M: several groups of rows, each row roughly a mix of its group's hidden directions; one row fits no group:
M (131 x 13):
[[  2 -53 -10  13 -25 -11  -5 -25   6  40  11 -19  24]
 [  6  31  30 -15  -9   1 -28  -5   9 -24 -53  26   6]
 [ 14 -26  16  -6  43  -6  31 -33  24   0   9 -12 -36]
 [ -2 -35   6 -21   6   5 -28 -11  23 -41 -20 -12 -43]
 [ 38 -11  -4   6  -9 -14 -40  43 -16 -10  -3 -14 -36]
 [-19  18 -32  16 -42  -2   2  20 -16  19   8 -31  38]
 [ 42  -1 -25 -28  40   9  28  -9  17 -10 -30 -13   3]
 [-13 -47 -11  15  10  16  -3  23  14 -35  23 -22 -34]
 [ 23  47  25   0  11  -8 -28  19 -45  12  12   4  15]
 [ 32  13  17  -7  39 -10  27 -29  -1  13 -16  45   3]
 [-10  -4 -39  -2  36 -27  33 -18  27   0  22  26  15]
 [ -8   9  58  -6 -11  26  17  -2 -19   1 -20  -9 -42]
 [  4 -44  29 -11 -34 -11  41 -19  13 -21 -18  -1   6]
 [ -5  -7  63  21 -37   1  17   3 -19 -21  -1  12 -12]
 [  2  29 -54 -15  29   4  15  37   9 -13   7 -18  11]
 [ 10   6  46  17  15 -10   3 -29 -30  -7   3  51  -4]
 [  6  14 -50 -31  38   3 -27  25   4  11   1 -19  16]
 [  2   0 -39  -5  52 -29  10   4  17   3  36  -4  21]
 [ 27  42  36  35  -4 -15 -21 -14 -11  27  -9   3 -21]
 [ 30 -25  15  -5  24  -8  -1 -21  17 -13 -15  50 -35]
 [  6 -42  28 -16 -20 -14  -6 -36  20 -32  21  23  -9]
 [ 19  -6  68 -16 -10   8 -22   3  -2 -11   1  25 -22]
 [-16   1  -9  -5  -4  19 -23  57 -16 -11  21 -44   0]
 [ 33  31  -4  25   1  10 -27  33 -18 -13 -17  11  41]
 [-25  -7   4  30 -48   3 -12  38 -23  14  15 -26   9]
 [ 24  52  18   2   1  -6 -25  21 -39  13  -6 -16  24]
 [ 47  19  18  11  19  17 -31  35 -25 -12  14  20  12]
 [ -7  31 -29 -15  49  -7  13 -17  20 -21 -18  32   4]
 [  4  10  62  -9 -17  24 -14 -13 -24  -2 -28  20 -16]
 [-21 -58  -9  -2   1  11  18  -4  24 -20  16   7 -40]
 [ 15 -11 -27   2  38 -21  28 -32  43 -19 -13   8  -6]
 [ 12  27  19  29  -7 -22 -19 -50  15  -6  11  37   1]
 [ -3   7 -11  27  13 -27 -24  16  -4 -17  33  56   2]
 [ 14  -1  21 -11   0  34  37  52 -14  -8 -16 -25 -11]
 [ 19  43 -11 -23  29 -30  12  17 -19   8   4   8  41]
 [  1  14  -7  23 -15 -10  20 -61  13  38  -4  18   3]
 [ 22   5  48 -12  30  15  29 -18  13 -17 -30  12 -21]
 [ 33   3  46  24  15  -7   0 -24   2 -18 -14  45  -5]
 [  5 -12 -42 -40  31  15  19  28  -9  23 -10 -16  20]
 [ 25   0  -1 -12 -18  17 -32  44 -11   0 -16 -48 -16]
 [ 26  32 -40  -3  41  -8   5 -20   2  14 -12  33  17]
 [ 24  10  -2 -12  43  -1  27 -44  11  15 -15  35  -7]
 [ 18  -2  55  -7   4   2  55 -12  -6 -10 -12  17 -11]
 [ 20  16 -45 -21  31 -20  24   5  13  20  -5  10  39]
 [ 23 -13  19 -27  45  -8  12 -23  23 -23 -14  29 -26]
 [-21 -19  25   5 -57  15  -4   7 -24  26  26 -14  10]
 [ 23  -3  15   4  46  -7   4 -35  17  -9 -13  43 -26]
 [-25 -26 -44   2 -16 -22  31  26  30  -6   6 -20  18]
 [ 63 -14 -21 -30  34   4   7 -14  -1  -4   4  15  -7]
 [ 28 -23  38   1 -34  14 -23   4 -23  19   7 -34 -21]
 [ 26  25 -24 -31  49  13   2  28   5 -24  -6  20   6]
 [-17 -37  17 -21 -44  -3  -3 -25  16  23  -2 -38  -2]
 [ -9   5 -66 -10  23  -9 -19   9  13 -13   0  26  25]
 [-21   6 -44 -15   8  21 -32  41 -11  -8  16 -29  12]
 [ 11  -8  13  39  14 -57   3  20 -10 -16  16   4  30]
 [ 22  -5  48 -22  33 -10   2 -16  12 -30 -18  23 -25]
 [-15  -7 -59  10  -7 -10 -38  31  12 -16  10 -12  14]
 [ 32 -16 -14   2  39 -16  38 -19  24 -18 -12  33  -7]
 [ -7 -26   9 -13  23  -1  46 -43  22  10   2 -18 -30]
 [ -7   8 -43 -16  23  -8   4 -39  19   6 -11  46  17]
 [-19  21 -17 -32  -3  33  -4  45 -12   7   4 -38  16]
 [-13   1  35  31 -43   0 -27  23 -22 -10  13 -31  -2]
 [  4 -31 -10   6  17 -16  -1  20  14 -56  -4  42  -4]
 [-14   4 -35 -21  28   7  51 -26  -2   3  17  30  -1]
 [ 24   2  27 -16 -30  25 -17  12  -4 -14 -44 -16 -37]
 [-14  -8  17  27 -53  -7 -46   7 -10   6   3 -27  -4]
 [-28  22 -23 -42  -4 -13 -38  14  26 -18 -31   0   3]
 [ -5  30  22  -1 -40  10 -48  23 -22  -5 -25   6  11]
 [ 21  38   9  23  39  -6  -9 -32  23 -13  -8  12 -35]
 [ 22  30 -40 -11  51   6   7 -15  -2  -9   1  29  17]
 [-23  -1 -49  30 -33 -11   0   9 -19  17  21   1  33]
 [ 43   7  -5  -2  54 -12   3   1  -9  -9  -2  32 -32]
 [-10  -3  21   1 -47   5 -37  48 -24   2  14  -3  -3]
 [-12 -53  -2  38  15 -25 -12  18  19   4  26  21  -5]
 [  9 -11  22  31 -13 -20 -43  13  -2 -17  33 -40   5]
 [ 22  15  -7 -37  44  11  43 -27   8  12 -16   6  -1]
 [ 19 -14   8  13  70 -21  -1 -13  19  -4   0  22  -6]
 [ -3 -19 -15 -30  21   1  17  59  -4 -16  14 -12  30]
 [  5 -42 -21  -8  37  23  -9 -30   7 -28  -5  24 -24]
 [ -2  24 -42 -31  40  -9 -38  10  21 -12   0  -8   3]
 [-12 -38  53  19 -33  -3 -21 -16   0  -1   3  -2 -26]
 [  1  -2  44  -5 -28  -3 -29 -41   3 -20  32  21 -10]
 [  5 -27  57  16 -31   2  -7 -13   1  14  -5 -34 -21]
 [ 14   7 -59   8   8   8 -22  31 -22  -4   5 -14  34]
 [ 30 -13 -23   4  28  -4   2  -3  23  15 -32  49 -26]
 [-20 -37 -10  -9 -16   7 -21  46   2 -16  18 -44   1]
 [-15 -42 -32  -4 -34  30  -5  29  -7  15   3 -32  -3]
 [ 13  -2  27  15 -28 -30   1  -3  22 -43 -23 -38   8]
 [-11  -6  15  25 -46 -49  11  15   7 -29  13   6  16]
 [ 20 -41   9 -23  21  -1  41 -18  39  -1  -8 -22   2]
 [ -9 -32  18  25 -25  12 -42 -11  -4  13  12 -36 -30]
 [ 37  15  11 -16  14  13 -24 -24  16  14 -36  38 -23]
 [-10 -24 -59 -10  17   4  16  15   0  31  13  -6  32]
 [ 24  -5  19 -30  26 -22  48 -18  23  -2 -21  25   4]
 [ 11   7  25  10  52 -16   6 -18  19  -8 -14  43 -24]
 [ 25 -16  29  37 -48  -8 -33   3 -15   9  -6  -8  16]
 [-38  -8  37  10 -60  12   6 -19 -10  -7   4   0  -4]
 [-46 -17 -19 -28 -30  32  14  -7  23  19  -6 -19  16]
 [-15  17 -12   4 -11  14  -1  62 -21 -15  21 -31  15]
 [ 21  41  13   5 -11 -17  29 -11 -14  45  -7   6  36]
 [-16  -8  39 -22  33  16  37 -13  -4  11  15  40  -6]
 [ -6  35  41  21 -50   7 -13 -10 -27  -5 -13  -9   8]
 [-10   2  10  30 -39 -20 -32  50  -7 -17 -10  16   7]
 [ 14 -31 -26  -5  31  30  -7 -41  19  13   1  21 -29]
 [ 28 -17 -15 -18  28 -22  31  49  15 -14   1 -16  19]
 [ -6 -36  37 -18 -12   3  32  34   1 -42   0 -11  -6]
 [ 37 -11  48  22 -34  -1 -12 -25 -11   1 -25  14   3]
 [-28  46   9   1  13   5 -12 -22 -13  -3 -33  -9 -45]
 [  1   1  37  17  24  -2   2 -57   1   7  24  31 -10]
 [ 49 -21 -33 -33  20  19  34   1  -4   7   4 -15   8]
 [-24 -34 -53 -15   9   0  30   7  26   7  12 -17  17]
 [ 27  38  -3 -24  34  -6  47   8  -3  17  -9   8  23]
 [ 34 -34 -38  10  19  -4  29 -18  -7  20  35 -13  -1]
 [-30  -1 -51  14 -27  -3  -2  -1 -16  27  22 -27  24]
 [  8  16 -47  18  10 -17   1   3  -4 -12   4  50  36]
 [-14 -18  38   8   7 -18  41  24 -11  10   7 -48  -4]
 [ 31  44  36  32  13 -26 -24   1  -6  -7 -23   4   1]
 [ -7   6  -9  -4 -36  11 -31  35 -32  37  21   0  24]
 [ 15  13  43 -27  13  11   5  10  12 -26 -46   7 -30]
 [-13 -44  -7  16 -13  -8 -48  35   6 -21  16 -17  -9]
 [  1 -17  -6   0  20 -22  38 -39  26 -11  -1  47   1]
 [-26 -58  15 -14  15  13  28  -4   3 -27  15  -4 -24]
 [ 32   9  27 -13  29  -5   8 -42  11 -25 -23  27 -23]
 [  5   5   1 -33  44  -4  19 -30  16 -15   0  40 -28]
 [-11 -35 -26 -27  -1  11 -16  43   0 -38   2 -27  10]
 [-38   2 -33  -7 -20   5  23  42  25   5 -11 -34   0]
 [-11 -22   3 -23 -13   8 -10  52  -4 -14  10 -52   4]
 [ -8  31  33  19  52   0 -24  -8   6  -8  23 -25 -14]
 [ -1  21  31   9  -8 -18  32 -42   9  12 -11  48   0]
 [-28  11 -19  20 -26   9   1  17 -29  33   9 -22  45]
 [-14  19  46   0 -23 -13  53  -1  -2  18   7  18  18]]

one row of each group, then the others: which group is each in?
[-10   5 -34  -9 -34  14 -10  52 -25   8  12 -14  26] : <72>
[ 23  14  41 -21  12 -11  15 -44   6  34 -24  13  -7] : <88>
[ 18 -30  37   7 -21  15 -19 -26  -1 -16 -14  29 -40] : <84>

[-20  -9  36  23 -35 -16  14 -43  12  10   1  32  -9] : <88>
[ -4 -18  56  25 -18 -21  -4  25 -15 -34  -2 -15  -8] : <84>
[-15   4 -38   5  -7  14   8  53 -10   8  11 -40  23] : <72>
[ 21  28 -32 -12  46  14   3  29 -16  24  12 -19  18] : <88>
[  1  13  33  37 -39   6 -46   8 -22   4  14  -3 -14] : <84>
[ 35  15   4  37  15   0 -11 -49  -6   7 -17  24 -27] : <88>
[  6  12 -50   0  20 -16 -14 -29   9  21  -7  39  29] : <88>
[-18  26 -37  25 -22   4 -40  27 -13  11  19 -24  14] : <88>
[ 17  24  29 -11  18  -5 -11  -3   8 -32 -32  51 -10] : <72>
[ 12 -13   9 -32  14 -18  58  27  17 -22  -8   3  18] : <88>
[ 23  12  21 -11  12 -20  37 -36   4  30 -17  35  19] : <88>
